In the rows, 128 means zero.
Rows swapped in pairs by one turn or mirror: which row each one swaps with:
The rows were stretched afterwards, more along some directions than others.
Rekoz: [104  87 168 139 118 129 106 163 103 122 134 130 128 146 187 117]
luma: [ 87 103 139 139 102 148  90 157 122 109  99 141 114 122 127 143]
bef: [137 113 180 138 135 145 130 145 149 140 121 136 106 126 157 136]
nidig: [111 129 165 164 140 123 102 138 107 134 127 119 127 126 140 107]
mudu: [106  93 142 159 110 128 122 149  99 153 117 132 128 128 136 123]
Fupub: [ 81 115 148 157 117 128  92 146 103 113  94 122 107 153 154 110]
ved: [108 138 117  98 111 173 113 179 121 127 117 138 103 144 110 145]
Mab: [113 138 125  99 124 179 120 180 132 130 115 134 100 142 117 147]
gosud: [ 89  90 153 176 115 157  98 156 142 117 118 164 142 125 131 152]
Fonut: [109 132 123 102 106 176 111 187 129 124 120 142 103 139 114 146]
Bokeb: [109 131 125 109 108 173 115 187 136 131 110 143 104 140 120 150]
loren: [140 108 176 144 141 138 135 146 134 143 130 144 110 131 160 130]
tov: [112 105 169 168 101 136 130 171 133 143 136 164 111 127 146 157]
nogo: [110  81 168 134  99 148  86 156 135 119 116 136 112 133 160 128]
Meza: [105 122 131  88 122 166  92 146 133 128 140 109 114 142 145 150]
mupu: [ 96 111 124  88 108 160  83 149 125 121 143 107 118 139 146 140]
Fol: [ 98 121 170 163 142 146  84 140 106 114  90 130 118 140 134 113]
manol: [ 93  89 130 139 114 139  81 157  92 126  98 136 122 136 146  92]
bok: [103 131 117 105 109 172 116 187 119 136 117 141 105 144 113 151]
givi: [120 126 137 152 127 172  90 132 145 110 102 153 119 126 119 132]
tilod: [108 100 139 159 109 117 128 149  90 150 123 137 131 122 133 116]
Bapo: [108 136 123 103 111 178 109 186 132 129 114 140  99 136 111 150]
sur: [124  99 153 142 132 170  92 131 169 116 130 149 137 111 156 130]
nal: [102 105 146 167 107 159 116 157 138 116  89 134 138 126 143 123]
dob: [141 116 176 145 138 142 133 150 130 147 133 144 109 127 150 135]
papib: [105  99 139 164 112 126 125 152  89 151 105 134 128 128 133 112]
Bigan: [ 98 113 126  92 113 155  86 150 122 128 149 113 118 134 144 144]
fodom: [106 117 131  95 128 145  95 139 120 133 150 112 122 133 152 135]
Tev: [104 125 165 169 111 131 106 133 112 136  95 117 107 129 138 121]
reg: [137 106 181 145 137 144 129 145 143 142 136 143 116 126 165 139]
fogit: [125 110 148 164 104 140 106 143 109 123 129 155 138 109 118 119]
sidu: [ 84  95 150 165 109 140 104 180 129 137  98 133 119 137 139 126]
rafod: [ 88 106 144 149 140 140  82 159  81 123  96 125 117 156 143  91]
lupab: [106 100 172 152 108 136  93 112 159  97 109 127 124 121 158 120]
voz: [101 104 156 164  93 127 115 157 121 108  99 158 117 129 131 114]
Nunog: [101  97 144 162 135 174  94 145 165 115 120 147 143 126 142 139]
Das: [ 99 112 125  84 115 167  91 148 139 123 140 112 115 142 146 152]
buna: [125 127 169 137 129 160 106 146 155 103 130 158 114 110 134 160]
Baki: [ 97 111 121  88 120 156  98 153 118 131 147 111 119 142 146 143]
Muk: [100 114 129  96 114 151  88 143 124 127 139 107 121 138 152 139]
vum: [111  95 141 161 117 126 127 141 103 148 109 131 129 128 138 113]
Ganu: [106 129 121 107 114 174 116 183 142 133 101 138 101 137 118 146]
Nibu: [ 96  84 137 131 110 156  76 150 136 114 117 149 113 144 153 138]
bitis: [ 98 116 155 170 115 164 112 149 178 106 103 152 117 132 146 154]

Fonut swaps with mupu
vum swaps with loren
fodom swaps with Ganu
Fupub swaps with bitis

